In the rows, zero is written as 128.
Each path below is one point turned by a fixed rotation once a step. After each direction that follows a path, write how fast that rotation turns it, in degrees a step (0 if it stays still).
Each turn is a multiple of 5 degrees from 10 to 175, or 0.
Each row of a path follows its step; steps can be skipped.
Path 1:
step 0: [130 133 125 136 116 124 129 118 132 132 126 132 131 125 122 127 141 138
 128 128 133 135 119 131 123 124 129 125 123 126 130 132 123 132 127 116
 132 134 121 129 131 136 127 139 126 127 129 118 125 130 124 130]
step 5: [124 130 125 132 124 120 118 114 138 119 130 134 127 128 134 120 137 138
 121 129 129 129 128 135 128 124 132 125 129 127 130 120 121 124 124 131
 126 123 134 122 130 124 127 125 126 125 133 116 130 126 129 120]
step 6: [127 123 122 133 126 118 127 126 130 121 134 125 138 121 128 122 131 122
 122 131 138 135 127 125 133 116 128 128 132 126 128 125 114 130 129 128
 129 127 129 127 123 125 119 130 138 118 134 121 122 131 123 123]
step 7: [131 126 131 134 126 119 131 130 120 133 135 125 134 123 131 131 123 125
 134 131 126 122 122 126 135 121 126 114 130 122 128 130 120 137 126 126
 134 128 125 127 123 138 119 125 132 114 134 134 123 127 124 135]
step 10: [124 122 134 133 131 136 130 123 131 124 134 134 132 130 128 125 129 127
 121 121 126 129 123 122 133 121 132 125 140 128 127 123 118 123 121 120
 133 124 142 125 140 127 133 132 135 122 135 129 131 134 127 126]
step 13: [133 132 134 122 128 124 129 122 127 117 126 135 127 120 129 128 123 137
 138 133 133 125 127 126 127 123 131 126 121 124 131 126 131 133 125 124
 134 118 128 120 128 127 129 129 122 125 145 131 122 136 121 124]
step 15: [124 124 133 135 128 139 126 124 129 131 131 116 133 123 132 125 125 115
 134 129 130 128 132 134 138 130 130 124 134 139 128 129 125 121 124 128
 135 130 137 126 126 127 118 128 138 124 128 119 121 127 132 128]
step 16: [135 140 132 135 125 130 125 120 125 127 136 128 124 126 133 134 121 124
 129 135 121 126 128 127 128 127 142 119 133 128 127 133 129 124 128 112
 134 123 134 128 127 131 121 131 136 126 125 123 124 126 134 136]
step 17: [131 137 127 126 135 120 127 119 128 126 131 137 128 129 132 133 129 136
 126 128 127 122 125 127 118 134 143 122 128 122 128 133 122 114 131 124
 127 121 130 129 133 125 118 135 122 126 134 127 126 127 121 128]
step 30: [122 118 131 132 134 128 130 132 134 130 134 130 129 133 122 138 129 134
 130 128 132 129 124 116 135 134 130 128 124 128 130 137 126 133 129 131
 134 119 121 122 138 123 128 136 114 126 132 121 130 130 127 117]
[130 128 132 127 128 126 127 128 129 130 130 129 129 129 127 132 128 127
 130 130 128 125 126 127 126 128 127 129 125 127 130 127 125 128 127 128
 127 128 128 127 126 125 129 129 128 130 127 127 128 128 128 130] -> 80
[130 129 130 127 128 125 129 128 126 128 129 125 128 127 129 130 128 129
 125 128 129 129 127 127 131 130 130 128 127 130 128 128 130 127 126 128
 125 128 128 128 127 132 127 128 129 129 128 129 129 129 130 130] -> 85
[125 129 129 128 127 128 128 126 129 130 130 128 128 130 128 125 127 130
 127 129 127 130 129 130 132 125 128 127 129 127 128 128 125 128 127 127
 125 128 126 126 126 128 129 128 127 129 128 131 127 129 126 128] -> 10
[130 128 128 129 128 127 127 129 127 126 129 130 127 127 126 129 125 128
 128 127 130 129 127 126 127 126 127 130 130 130 129 129 129 130 130 122
 127 127 128 128 127 129 129 130 129 128 127 129 126 130 126 128] -> 110
Path 2:
step 1: [125 127 124 129 130 132 116 128 124 120 136 124 127 130 134 132 134 128
 137 129 128 132 136 133 125 127 122 127 134 129 122 137 128 132 130 131
 133 132 128 123 135 132 123 137 141 131 127 125 129 126 128 118]
step 2: [130 135 130 124 138 124 132 129 132 129 134 126 128 126 127 130 126 117
 126 132 126 129 130 118 123 127 144 124 128 133 133 126 122 131 126 133
 127 129 124 130 124 121 124 127 121 138 125 129 122 139 131 126]
step 5: [131 128 130 131 125 130 129 127 136 119 125 118 136 138 128 124 129 133
 126 126 120 131 133 128 125 117 140 125 130 131 135 124 126 130 134 125
 131 128 122 131 129 139 125 129 129 124 130 126 135 126 135 129]
step 18: [132 129 125 122 132 122 135 132 129 129 132 120 131 132 132 125 135 120
 130 124 126 133 122 139 129 124 135 132 132 136 130 124 122 136 128 130
 123 119 125 125 123 134 133 135 131 121 129 124 121 129 132 130]
step 20: [126 133 119 130 132 127 132 117 127 127 140 138 132 121 130 130 123 123
 123 118 132 132 125 123 124 127 131 130 127 123 125 123 130 126 125 119
 131 133 123 135 129 129 127 128 133 130 134 135 126 124 122 135]
step 22: [129 124 129 117 122 122 133 133 123 132 125 123 129 118 126 134 125 131
 125 136 128 137 123 134 132 131 132 122 122 122 124 130 134 134 130 129
 134 134 118 122 127 132 128 131 120 125 132 127 137 128 128 124]
step 25: [138 127 135 118 121 132 130 129 120 129 128 131 122 131 127 123 120 131
 124 127 125 127 131 120 127 128 126 127 126 126 136 136 131 123 132 129
 130 132 132 131 119 133 139 125 128 127 128 122 128 125 120 139]
step 27: [128 124 128 136 120 122 125 136 127 124 129 136 123 125 121 124 137 126
 127 132 125 126 136 119 130 133 135 131 121 134 131 130 129 124 125 125
 125 124 128 131 128 132 117 132 117 136 131 130 132 134 134 127]
step 31: [127 136 120 132 125 128 133 129 130 128 126 125 134 117 130 131 132 119
 122 123 129 131 129 127 126 127 130 134 130 130 128 132 131 133 131 135
 129 116 133 130 130 127 131 125 135 138 123 122 119 142 127 126]
step 33: [127 129 136 123 132 133 138 120 125 124 133 137 131 126 135 129 126 130
 130 129 127 126 119 120 126 135 133 123 131 120 122 127 130 124 128 128
 126 137 130 131 134 129 129 134 130 131 131 117 124 125 135 121]
[129 128 127 129 126 128 128 131 129 129 127 131 128 126 127 128 125 128
 126 127 128 126 131 129 128 129 130 129 129 124 126 126 127 129 130 129
 127 127 127 131 132 129 129 128 129 128 127 128 130 128 129 130] -> 65
[125 127 132 128 126 130 132 127 129 128 128 128 126 127 128 129 128 129
 127 128 129 129 127 125 127 127 129 127 125 126 129 130 129 130 132 128
 129 127 128 128 129 130 126 126 126 128 129 126 128 128 126 128] -> 130
[125 128 127 129 127 126 128 127 129 126 130 128 126 130 126 129 127 132
 126 127 128 128 128 130 129 129 128 130 127 127 128 130 126 127 126 130
 127 126 126 129 126 129 127 129 130 132 129 126 125 126 128 127] -> 110
[125 128 127 129 129 127 130 125 132 128 127 127 126 129 131 127 126 125
 126 130 127 127 129 130 127 125 130 129 128 131 129 128 128 129 127 131
 126 129 129 130 129 128 129 126 129 126 127 129 127 129 127 129] -> 135
[129 127 130 129 123 128 125 129 129 131 131 129 129 128 130 128 129 128
 128 129 130 127 127 130 127 126 130 129 127 127 128 130 131 128 127 129
 129 131 129 130 128 126 128 129 126 128 129 127 128 127 129 127] -> 135
[126 129 130 128 129 131 127 131 129 128 129 127 128 129 129 127 127 127
 127 127 129 128 129 128 127 130 130 126 131 128 128 127 129 126 129 127
 126 132 127 129 127 128 125 130 129 129 126 129 126 126 126 128] -> 80
[128 128 129 128 129 127 127 126 128 129 127 126 126 128 128 128 127 127
 129 128 129 127 128 126 132 126 127 128 131 126 126 129 131 129 128 127
 130 125 129 130 128 127 125 130 128 127 125 126 126 129 130 128] -> 145
Path 3:
step 0: [126 122 123 131 124 132 134 118 129 131 130 121 124 124 125 123 129 134
 131 124 127 122 130 139 126 136 116 128 127 137 126 132 135 131 125 125
 129 127 129 133 129 131 129 126 125 129 123 133 110 126 132 128]
step 10: [128 130 124 128 128 122 134 123 125 120 122 126 118 123 123 130 122 127
 119 136 122 132 122 127 130 131 119 137 127 134 146 128 128 123 124 128
 126 125 134 127 130 131 127 128 128 129 130 127 124 139 124 135]
step 15: [124 128 127 119 125 124 136 131 122 128 127 136 121 129 128 129 132 125
 129 137 121 126 122 140 136 133 129 124 122 138 135 124 129 130 124 124
 127 124 128 118 123 122 134 128 130 133 136 128 128 123 120 132]
step 18: [132 121 130 136 128 124 124 127 134 132 132 120 126 126 127 127 123 115
 121 132 123 122 127 131 129 125 137 139 132 136 130 126 135 123 126 124
 128 133 130 125 129 123 133 120 131 137 123 125 123 131 127 119]
step 19: [129 130 122 135 122 130 127 133 129 125 124 127 125 124 123 123 129 121
 127 131 132 136 121 124 131 126 120 132 129 130 132 129 128 141 128 131
 125 128 138 136 119 135 118 130 131 125 127 141 129 135 120 126]
step 22: [121 127 129 129 122 129 133 123 129 135 129 125 123 124 128 124 138 129
 138 123 129 128 118 130 129 125 124 128 133 137 122 131 128 127 134 131
 121 115 132 129 132 126 124 136 128 132 121 114 126 128 126 133]
step 24: [121 129 134 130 118 129 130 128 129 134 133 135 127 123 133 125 130 113
 128 134 124 129 123 130 126 125 125 133 124 127 129 125 128 132 123 128
 130 134 132 116 121 117 127 129 133 119 125 136 130 132 120 135]
step 29: [123 135 130 131 122 121 132 132 127 123 126 124 131 128 132 123 129 120
 128 125 129 126 119 126 115 128 133 131 128 137 126 129 113 125 133 130
 132 128 127 124 130 123 137 126 129 130 127 136 124 135 117 124]
step 30: [124 131 122 128 133 132 130 115 123 134 129 134 119 133 130 131 129 121
 134 129 133 122 124 125 125 129 116 135 125 135 130 127 131 133 121 132
 136 134 130 126 128 138 128 136 131 124 120 127 126 123 126 119]
step 32: [120 127 131 118 125 133 132 134 123 125 124 122 127 125 128 124 135 129
 124 136 132 131 121 134 129 130 117 127 120 133 136 124 134 119 126 125
 120 132 133 126 118 123 132 122 124 131 122 122 126 127 127 121]
[128 129 132 131 130 128 127 132 128 132 128 126 128 127 127 127 130 126
 128 129 128 130 128 127 128 126 130 128 127 129 127 129 126 128 127 128
 126 130 127 128 128 129 129 129 128 129 126 128 128 129 129 128] -> 70
[128 131 128 127 129 127 126 127 127 127 126 127 128 128 127 125 127 126
 127 127 130 129 127 127 128 127 126 128 132 128 130 129 130 126 127 126
 127 132 129 123 128 126 129 128 130 128 129 127 129 128 127 129] -> 130
[128 128 128 129 130 129 129 129 128 127 126 129 127 127 129 128 127 128
 128 126 129 130 128 129 129 129 127 131 127 126 125 127 130 129 129 130
 129 129 132 127 126 130 128 131 129 125 124 126 126 130 128 130] -> 130
[128 130 126 128 129 128 128 130 130 127 128 128 127 127 125 126 126 129
 128 128 128 129 127 125 125 128 132 132 130 128 130 128 127 129 130 126
 128 127 128 131 126 130 126 129 130 128 129 127 128 126 127 127] -> 45
[124 128 128 128 126 128 128 128 128 126 128 128 128 126 127 126 131 130
 127 127 129 126 129 129 126 124 129 128 129 128 128 126 126 130 129 129
 127 128 129 127 127 127 126 126 128 125 128 129 130 131 128 128] -> 145
[129 126 129 128 127 129 126 128 127 128 128 128 126 128 127 127 125 126
 129 127 129 125 129 128 132 126 127 128 130 129 131 130 125 129 128 129
 127 124 129 128 128 127 126 130 128 127 128 128 128 129 130 129] -> 120
Path 4:
step 0: [126 120 114 132 131 130 116 134 123 126 129 136 134 116 127 116 126 130
 134 130 128 132 129 129 126 134 131 128 128 125 124 127 119 126 117 131
 123 126 123 121 129 121 121 125 125 126 126 125 128 125 123 127]
step 1: [128 132 132 124 132 130 125 131 123 124 141 122 124 114 125 130 137 123
 127 123 133 130 130 130 139 130 124 135 134 133 129 121 125 128 126 135
 131 137 129 116 126 128 118 126 129 130 123 129 125 123 122 133]
step 10: [128 135 124 131 133 135 126 120 121 127 132 126 135 119 122 124 125 119
 132 116 130 128 139 132 134 122 131 130 125 134 121 128 121 129 129 139
 130 127 127 126 128 123 125 134 123 137 123 125 140 132 130 126]
step 12: [135 125 132 132 130 125 127 130 133 126 136 126 127 127 130 129 129 122
 133 120 126 127 136 137 135 125 121 125 138 134 122 126 123 130 125 141
 127 123 136 117 128 126 119 130 126 129 122 134 125 119 117 127]
step 18: [132 135 124 128 138 133 135 133 126 121 129 120 131 121 124 124 132 120
 132 120 123 134 136 129 128 138 131 123 131 134 121 123 115 125 128 133
 137 129 131 118 126 121 129 125 122 129 124 122 132 130 126 130]
step 19: [127 123 127 129 136 128 122 117 119 131 127 129 136 113 127 124 119 128
 126 130 128 131 130 119 133 131 134 128 127 122 126 118 126 130 124 134
 133 128 121 120 132 119 115 128 129 126 131 128 127 123 131 122]
step 20: [133 134 132 123 127 122 127 127 130 130 138 128 132 119 124 120 130 123
 135 126 124 128 126 131 141 132 120 124 131 127 120 129 119 127 123 133
 131 133 134 118 134 137 124 131 126 123 133 130 132 116 123 134]
step 29: [126 134 135 133 133 125 133 129 127 128 135 126 129 118 124 125 130 125
 129 118 124 128 136 133 131 128 129 127 137 128 120 128 127 126 123 144
 128 133 121 121 131 120 137 123 128 129 118 123 135 120 131 124]
step 32: [123 126 124 125 131 124 121 137 122 119 125 129 126 118 123 123 131 120
 129 118 132 131 140 126 137 127 135 129 133 135 128 128 125 127 125 135
 125 139 114 125 128 124 127 124 123 131 129 132 136 127 126 135]
step 33: [125 129 124 137 139 132 124 126 120 130 132 137 129 120 123 125 124 131
 137 132 131 126 137 138 128 125 129 136 130 130 128 127 118 125 121 134
 135 131 134 115 133 127 122 128 127 130 122 128 121 125 136 129]
[128 128 131 127 130 128 130 127 129 127 125 126 131 127 129 129 127 125
 129 131 126 128 129 126 128 128 127 126 129 128 127 127 127 127 131 127
 129 125 129 128 130 127 127 129 128 128 131 129 130 126 129 128] -> 10
[129 129 128 126 127 127 130 129 130 126 129 127 126 126 129 129 125 125
 127 126 129 129 130 128 128 129 129 129 128 129 127 128 128 130 133 129
 128 127 127 129 128 128 130 126 125 127 125 130 128 130 128 129] -> 130
[131 127 127 131 128 132 126 127 126 125 129 126 130 128 129 129 129 126
 127 127 128 129 127 128 127 128 127 130 126 127 130 129 127 129 130 128
 128 128 130 129 128 125 127 128 129 125 127 129 126 128 128 127] -> 120
[128 128 128 127 126 129 129 129 127 125 129 129 129 130 128 128 130 128
 127 128 130 130 131 132 127 131 126 127 129 130 128 124 128 127 128 129
 127 129 129 129 129 127 129 127 128 131 131 129 127 127 128 125] -> 125
Path 5:
step 7: [133 127 126 129 134 136 127 138 127 131 127 127 137 132 135 125 126 119
 125 130 136 128 125 126 135 123 121 124 130 125 121 135 114 132 125 126
 139 121 125 138 133 134 135 120 127 127 126 123 130 127 125 121]
step 11: [132 133 126 137 132 131 128 133 133 128 126 123 134 137 131 124 127 131
 127 131 120 120 136 136 130 129 120 125 132 125 121 127 120 128 115 119
 129 131 131 132 125 126 132 134 132 138 127 116 128 127 116 131]
step 14: [133 131 128 127 126 130 129 134 129 123 127 120 130 127 138 124 125 124
 127 127 124 132 128 139 130 128 122 124 129 131 121 127 130 129 123 126
 125 119 125 138 120 132 140 124 139 135 128 122 120 121 114 121]
step 17: [135 131 128 123 138 131 127 137 124 129 130 121 129 137 134 131 129 126
 127 120 122 123 131 134 132 126 131 125 135 130 121 128 121 121 120 131
 121 125 117 139 123 134 129 120 140 126 126 124 133 129 122 133]
step 19: [127 126 137 125 131 127 131 136 125 128 133 127 132 128 126 127 132 125
 129 126 131 127 127 130 128 128 124 123 132 129 114 124 127 131 130 123
 127 118 137 140 130 123 133 118 130 129 127 112 125 122 114 127]
step 20: [134 139 135 123 140 132 129 128 125 125 127 125 138 131 133 122 123 124
 119 129 131 123 132 133 128 125 128 124 126 126 126 127 124 133 118 133
 132 124 116 127 133 138 139 127 139 130 131 121 128 126 128 130]
step 24: [128 136 140 130 123 133 123 136 124 131 126 123 130 134 126 122 126 132
 133 124 126 123 134 131 125 131 127 120 127 131 124 121 126 135 128 124
 127 129 129 144 127 137 130 122 128 131 126 112 128 123 125 134]
step 31: [125 134 141 121 127 132 126 123 116 131 133 134 140 130 129 119 131 123
 126 142 130 123 132 130 125 121 126 126 127 132 116 123 127 134 123 126
 127 129 130 134 125 130 126 134 130 129 134 122 124 122 122 126]
step 32: [133 134 126 124 127 122 133 132 126 125 131 129 126 132 135 126 121 128
 135 132 128 124 123 128 130 121 131 132 121 128 122 129 116 128 129 125
 131 119 123 137 131 131 136 114 139 135 129 118 128 122 122 134]
step 33: [129 135 137 129 131 132 123 132 127 124 116 129 136 132 135 127 127 129
 129 137 129 127 130 136 133 121 118 124 128 125 129 125 128 128 120 133
 126 126 123 136 121 129 132 135 135 127 126 123 143 131 125 138]
[126 128 130 128 126 127 125 129 126 126 129 128 128 128 126 127 126 128
 131 129 128 129 127 129 128 127 128 130 129 125 129 126 129 125 130 127
 127 124 128 127 128 127 133 130 129 129 127 127 127 126 129 128] -> 80
[127 128 128 128 127 129 129 129 127 127 129 129 128 124 128 130 128 129
 126 126 130 130 128 130 132 127 131 127 129 127 129 129 126 127 129 129
 128 127 126 128 129 130 126 130 130 128 129 127 131 128 128 126] -> 140
[127 131 128 127 127 129 128 128 128 128 126 126 128 126 126 131 126 128
 129 129 124 128 127 127 130 131 129 129 126 131 129 129 129 129 127 128
 129 129 127 128 126 128 129 129 129 128 126 126 128 131 128 131] -> 120
[130 130 129 126 126 126 127 127 131 130 126 130 128 129 126 126 127 127
 130 127 129 128 130 127 130 129 130 127 125 126 127 129 126 126 129 130
 129 127 129 127 127 130 128 127 126 128 126 128 129 129 126 126] -> 130
[126 127 130 129 127 129 127 128 127 128 127 128 129 125 127 127 130 128
 126 128 130 125 128 127 127 131 129 126 128 127 128 130 129 132 130 128
 126 127 127 129 127 129 130 125 128 129 127 129 126 130 128 125] -> 65
[127 130 132 129 126 128 129 127 127 128 129 128 127 130 129 127 129 130
 126 131 128 127 125 127 129 126 129 129 123 130 130 127 128 127 130 129
 127 128 127 130 130 127 128 127 127 129 128 129 130 127 128 129] -> 10
